In the data rows, 128 means zero.
In each game, the first row plays the second. By how much does the first row win? 10 means about a draw, 20 a big win and 0 a big loss. Wins can go round in a circle. Each row has two weighted sums of its numbers, A and B, taken from their middle values. A row wins by its A times the other's B, less its B times the other's A.
[197 158 138  94 108 139  76 196  90 133 157 171]
[104  63 196 205   5 184 190 182 154  99  78 108] ~ 15
[ 14  63 146 188 116 108 219  92 179 144  65  37]
[ 42  96 122 183 150  65 223  85 209 124 100  23] ~ 10
[129 140 109 145 144 106 140 107 125  90 127 126]
[169 169  91  99 119 122  83  96  90  64 208 212] ~ 8
[110 100 150 126 123 132 115 177 121 178 113 122]
[135  63 251  63 180 255 146 255  69 253  91  56] ~ 7
[ 93 108 145 154 142 114 186 141 174 150 129  50]
[152 125 139  88 138 157 128 159 139  63 131 153] ~ 11
[130 144  72 161 104 180 122 125 136  71 139 134]
[189 119 113 124  93 124  76 157 107 122 134 177] ~ 12
[196 111 128 145  74 108 113 156 152  59 127 195]
[ 98 124 137 152 105 163 147 148 111 141  96 152] ~ 10
[ 55 101 127 209 118  63 173 110 176 142  36  80]
[115 152 157  96 134  87 137 125 128 154 188  97] ~ 16
[113 152 130 111 162  75 118  74 109 155 147 119]
[ 85 155  90 138 108 139 168  87 109  67  99 145] ~ 12
[131 150 192 114 123 164 162 164 122 160 139  74]
[120 120 151 157 127 125 132 134 140 168 104 123] ~ 7
[179 101  94 148  78 116  83 141 145  98 116 168]
[133  87 213  97 111 183 152 183 136 166  98 129] ~ 13
[122 129 138  91 131 179 148 150 107 135  89 145]
[156 148  46 144 191 108  99 107  91 147 123 142] ~ 11
[148 148 137 121 180 108 107 120 140 167 182 118]
[ 91 145 139 109 119 167 139 136 117 110 131 138] ~ 11
[134  77 135 144  67 152  86 158  89 104  84 177]
[167 173 126  64 219 118  97  89 110 178 192 102] ~ 9
[164 128 125 119 107 169 125 133 124  86 173 176]
[140 183  90 132 130  80  82  80 117  90 169 172] ~ 9
[100 155  83 153 129  91 182  93 184  52 114 133]
[156  98 218 117 119 154 133 229 144 207 115  71] ~ 7
[109 115 123 136  98 141 125 120  88  90 127 190]
[120 138 153 122 160 136 124 122 155 179 155  79] ~ 10
[178 113 115 136 117 138  97 142 126 124 131 154]
[ 93  72 132 163  80 135 181 145 169 123  64  92] ~ 10
[143 161 113 109 154 121 122 126 139 170 189  78]
[135 150 105 126 162  95  95  87  94 102 157 179] ~ 10
[192 235  60  61 237 122  68  85 114 123 208 122]
[129 106 108 138 123 155  86 120 109 124 126 171] ~ 8
[189 112 139 104  80 159  86 178 111  94 134 163]
[ 96 113 165  77 116 216 146 175 107 144  79 142] ~ 9
[130 141 176 107 109 135 111 158 146 154 147 119]
[104 136 116 117 198  74 140  90 174 162 125  48] ~ 4
[165 144 104  94 122 123 115 101 129 100 160 171]
[153 104 126 108 102 111  87 152 124  90  95 200] ~ 11
[118 168 118 101 149  66 122  89 143 163 171 110]
[119  92 137 141  94  90 181  97 218  96 144 109] ~ 14
[192 212 147  49 198 158  52 108  87 165 194 113]
[ 83 107 132 147 144 115 149  96 162 164  88  97] ~ 11
[110  76 130 165  72 129 124 150  94 138  84 132]
[ 86 114 182 131 102 139 174 128 144 194 119  59] ~ 11
[133  60 140 156  64 169 121 197 116 150 101 152]
[106 200 131  81 217 178 127  86  97 146 186  92] ~ 10
[ 92 175 153  87 121 180 130 123 126  51 195 158]
[188 135 116 124  77 163 102 204 146 102 104 159] ~ 15
[ 17 126 135 189 144  81 248  56 250  63 147  73]
[169  90 111 160 133  81 119 125 144 134 110 136] ~ 5
[190 182  50 134 172  80  56 124 132 142 151 168]
[169 168  80  89 158 155  80  88  74 107 162 168] ~ 4
[120 112 151 156  79 115 153 130 167  63 112 155]
[148 109 196 104 116 123 132 158 158 182 137  90] ~ 5
[ 99 113 142 149 144 141 152 141 150 121 118  73]
[133  46 118 223  36 110 152 180 182 108  54 112] ~ 16
[176 134  68 110  99  95  99  67 173 117 141 196]
[120 144 132 137 128 134 133 125 147 136 138 105] ~ 8
[187 195  72  83 228 129  76  89  99 138 172 149]
[163 164 122 113 174 139  77 106  82 166 176 106] ~ 11
[186 125 100 175  89 123 132 115 115 131 139 136]
[144 126 126 181 114  81 120  98 184  75 176 165] ~ 16
[112  88 138 168 104 110 146 143 150 131  76 122]
[134  95 171 102 113 156 117 203  80 144 109 156] ~ 10
[213 214 108  69 203 112  36 114  87 179 201 129]
[113 139 159 117 113 163 151 131 143 105 117 130] ~ 11
[ 91 133 127 108 173 131 134  92 103 196 105  99]
[165 125  75 115 116 144  68 125  59 143 144 168] ~ 9
[112 107 109 143 116 159 133 145 169 115 130  92]
[139  82  92 222  86  90 130 127 184  75  96 115] ~ 14
[102 185  58 100 202 108 118  84  71 142 145 110]
[156 177  66 111 194  75 109  87 142 152 175  83] ~ 15
[157 221  66  78 134 117  65  76  82  21 255 220]
[174  82 191 118 132 173 114 242 106 194 116  89] ~ 15
[201 181  66  90 176 107  60 117 105 105 161 180]
[131 116 101 129  92 131 108 131 102 166 137 148] ~ 11
[151 130 106  91  81 165 102 135  79 122 139 187]
[ 60  90 173 176 133 151 215 142 185 143 101  38] ~ 11
[140 125 116 112 121 156 125 133 127  77 135 164]
[121 115  84 172 129 117 134 117 177  75 100 117] ~ 16
[120 127 156 134 125 103 126 123 164 171 138  91]
[ 79 140 207 133 172 166 190 188 155 143 125  49] ~ 8
[ 86  90 136 179  54 174 180 143 163  91  92 100]
[ 87 126 180 102 163 139 156 136 135 182 132  72] ~ 10
[148 130 164  81 136 113 125 141 151 125 202 117]
[126 142 181 106 114 165 156 155 136 110 145 107] ~ 9
[153 241 107 105 150  76  74  78 127  64 255 173]
[144 117  40 186  97  48 124 124 139  88 103 142] ~ 9
[168 106 130  95 127 166  65 181  80 167 129 161]
[115 101 177 135 115 183 149 170 121 130 106 112] ~ 9
[ 87 102  78 166  95  93 202 103 189  51  61 100]
[125 121 120 145 110  78 152 105 147 179 107  79] ~ 10
[ 48 140 155 101 159 141 184 136 140 141 103 100]
[135 128 182 127 137  82 155 152 158 178 106  87] ~ 9
[113  65 178 170  94 132 155 151 142 172  89  99]
[163 153 175 111 163 101 106 117 142 172 186 102] ~ 10
[137 198 150  62 215 187  81  92  83 168 227  82]
[206 135 100 102 101 163  71 142 113 101 122 176] ~ 15
[ 85 154 117 132 150 109 118 109 101 159 183 142]
[100 122 176 106 117 182 150 177 140 146 164  85] ~ 12
[ 95  73  87 203  71  90 211  82 185  71  69 102]
[162 160 117 128  84 134 104 168  98 118 150 175] ~ 6
[ 42  98 206 122 141 162 209 136 129 181 114  68]
[116 111 147 106 176 101 122 145 100 246  96 131] ~ 4
[209 198  51 115 148 134  55  89  87  95 163 184]
[ 97 116 109 134 128  78 116  95 122 154 128 120] ~ 10
[166 172 118 124 133 147 130 116 133 124 179 109]
[117 112 110 106 135 208 132 147 133  71 118 154] ~ 15
[175 183  79 112 106  89  77  77  93  80 199 170]
[170 149 119 121 101 127  80 139 121 105 182 167] ~ 9
[138 160  87 121 129 136  59 103  49 135 128 161]
[112 172 175  92 167 130 127 126 149 133 164 100] ~ 10
[128 143 116 127 174 146 145 116 144 111 144 124]
[ 88 123 240  86 131 166 202 157 153 172 150  55] ~ 5
[200 178  73  84 179 108  38 111  81 110 193 190]
[ 89 109 130 140  87 202 154 162  94  98 118 151] ~ 5
[148 145  65  99 136 145  81 117  90 135 114 134]
[192 124 112 116  64 126 102 156 100 145 150 158] ~ 17
[ 44 150 165 133 166 140 188 152 126 155 109  74]
[244  92 214  75 130 242  70 255   0 205  81 157] ~ 11
